Here are some points, one per row:
[0.45 1.07 -0.49 -0.84 -0.86 2.07 -0.53 1.63 -0.40 -0.30 -0.52 -1.24]
[0.51 0.82 -0.33 -0.98 -0.90 1.76 -0.71 1.67 -0.20 0.83 -0.22 -1.07]
[0.36 0.97 -0.46 -0.89 -0.64 2.03 -0.59 1.82 -0.25 0.10 -0.52 -1.37]
[0.48 -1.05 0.10 1.00 -0.35 -0.68 0.21 -0.90 0.03 1.12 -0.35 0.04]
[0.72 1.88 -0.26 -0.89 -0.57 2.08 -0.66 1.29 -0.10 -0.93 -0.28 -1.01]
[-0.47 -0.96 0.02 2.44 1.96 -0.73 3.58 -0.84 -0.25 -0.81 -0.63 0.17]
[0.28 0.44 -0.52 -0.88 -0.65 1.88 -0.62 2.04 -0.07 1.34 -0.40 -1.23]
[-0.31 -0.48 0.15 -0.42 -0.37 -0.62 -0.64 -0.31 0.37 -0.16 0.36 1.63]
[0.41 -1.01 0.05 0.84 -0.66 -0.75 0.44 -0.72 0.28 1.91 -0.43 0.22]
[0.31 1.83 -0.53 -0.96 -0.65 1.20 -0.77 0.56 -0.44 -1.28 -0.77 -1.57]
[0.00 -0.92 0.33 -0.71 0.14 -0.69 -0.51 -0.94 -0.35 2.87 1.81 0.34]
[0.35 -0.94 -0.18 0.65 -0.47 -0.52 0.63 -0.69 0.22 2.50 -0.28 0.31]
[0.31 1.58 -0.49 -1.03 -0.88 1.69 -0.70 0.88 -0.53 -1.33 -0.76 -1.53]
[0.26 1.89 -0.37 -0.90 -0.88 0.49 -0.78 0.38 -0.40 -1.08 0.10 -1.21]
[-0.30 -0.76 0.33 2.22 2.05 -0.55 3.12 -0.77 0.05 -0.61 -0.47 0.55]
[0.34 1.79 -0.40 -0.82 -0.45 1.73 -0.48 0.73 -0.37 -1.36 -0.81 -1.58]
[0.41 -1.04 0.29 0.86 -0.30 -0.78 -0.58 -0.94 0.26 -0.36 -0.21 0.46]
[-0.36 1.61 0.05 0.03 -0.70 0.01 -0.55 -0.53 -0.35 -1.03 1.08 -1.25]
[-0.13 -1.11 0.38 -1.08 0.35 -0.99 -0.73 -1.17 -0.05 1.57 1.48 0.63]
[-0.38 -1.00 -0.20 2.18 1.78 -0.77 3.32 -0.88 -0.02 -0.38 -0.34 0.49]
[0.04 -1.00 0.41 -0.87 0.68 -0.89 -0.53 -0.86 0.32 1.38 1.49 0.77]
[-0.07 -0.94 -0.21 0.15 -0.64 -0.61 0.42 -0.68 0.14 2.36 -0.35 0.38]
[0.25 0.61 0.08 0.36 -0.14 -0.74 0.18 0.72 0.19 -1.08 -0.54 0.26]
[-0.31 0.19 -0.06 0.41 -0.03 -0.95 0.34 0.92 0.09 -1.16 -0.44 0.40]
[-0.55 -0.49 -0.03 -0.32 -0.30 -0.54 -0.34 0.70 0.68 0.05 0.54 1.59]
[-0.64 -1.11 0.25 0.96 1.48 -0.92 0.68 -1.13 -0.05 -0.34 -0.21 0.56]
[-0.37 1.52 -0.32 -0.90 -0.98 0.13 -0.62 -0.05 -0.28 -1.08 0.64 -1.35]
[0.28 1.94 -0.14 -0.86 -0.76 1.08 -0.52 0.72 -0.13 -0.94 -0.18 -1.19]
[-0.03 1.96 -0.24 -1.01 -0.84 0.56 -0.67 0.32 -0.20 -0.94 0.52 -1.19]
[-0.03 -0.96 0.49 -0.15 0.93 -0.87 -0.77 -0.97 0.21 0.65 0.86 0.79]
[-0.15 -1.10 0.11 -1.00 0.13 -0.70 -0.50 -0.69 0.10 2.66 1.69 0.40]
[0.11 -0.90 0.51 -0.66 0.52 -0.70 -0.43 -0.78 0.18 2.20 1.60 0.59]
There is one direction along which these points spread out most. How far along it is each point below, from 0 to 99? The average is 50, and the first point in the table lies past the average.
[-0.68 -0.07 -0.12 0.33 -0.23 -1.02 0.02 0.71 -0.24 -1.36 -0.89 0.52] -> 49
[-0.48 -1.09 0.18 1.39 1.62 -0.88 1.56 -0.87 0.09 -0.35 -0.53 0.62] -> 32
[-0.33 -0.25 -0.12 -0.13 -0.37 -0.96 -0.48 1.16 0.42 -0.34 0.36 1.73] -> 46
[0.30 1.26 -0.56 -1.09 -0.97 1.74 -0.85 1.49 -0.41 -1.12 -0.64 -1.44] -> 73
[0.72 2.04 -0.29 -0.91 -0.63 1.62 -0.65 0.79 -0.26 -0.97 -0.25 -1.16] -> 71
[0.44 1.42 -0.41 -1.08 -0.82 1.99 -0.62 1.41 -0.16 -1.03 -0.37 -1.20] -> 73
[-0.18 -0.88 0.47 0.66 1.43 -0.79 0.25 -0.83 0.36 0.30 0.58 0.90] -> 34
[-0.80 -0.77 0.14 -0.35 -0.10 -0.29 -0.49 -0.67 0.24 -0.39 -0.14 0.97] -> 44
[-0.55 -0.11 0.08 0.32 -0.06 -0.76 0.15 1.20 0.20 -1.17 -0.57 1.09] -> 48
[-0.46 -1.04 0.18 2.09 1.90 -0.59 2.84 -0.78 0.02 -0.52 -0.49 0.64] -> 29
[-0.03 -0.83 0.68 0.49 1.33 -0.69 -0.47 -0.88 0.32 0.48 0.79 0.82] -> 36
[-0.53 -0.83 0.26 -0.31 -0.28 -0.74 -0.66 -0.88 0.46 -0.38 -0.10 0.94] -> 42
[0.70 -1.01 0.20 1.04 -0.34 -0.82 -0.28 -1.03 0.14 0.29 -0.07 0.23] -> 39
[0.23 0.34 -0.25 -0.81 -0.72 1.87 -0.68 1.79 -0.37 1.79 -0.40 -1.17] -> 63
[0.53 -0.68 0.63 0.62 -0.27 -1.02 -0.86 -1.22 0.11 -0.70 -0.23 0.91] -> 41
[-0.07 -0.71 0.50 0.25 -0.21 -0.64 -0.65 -0.90 0.40 -0.36 0.04 1.28] -> 41
[-0.56 -1.13 0.11 1.59 1.73 -0.72 2.16 -0.98 -0.01 -0.51 -0.51 0.54] -> 30
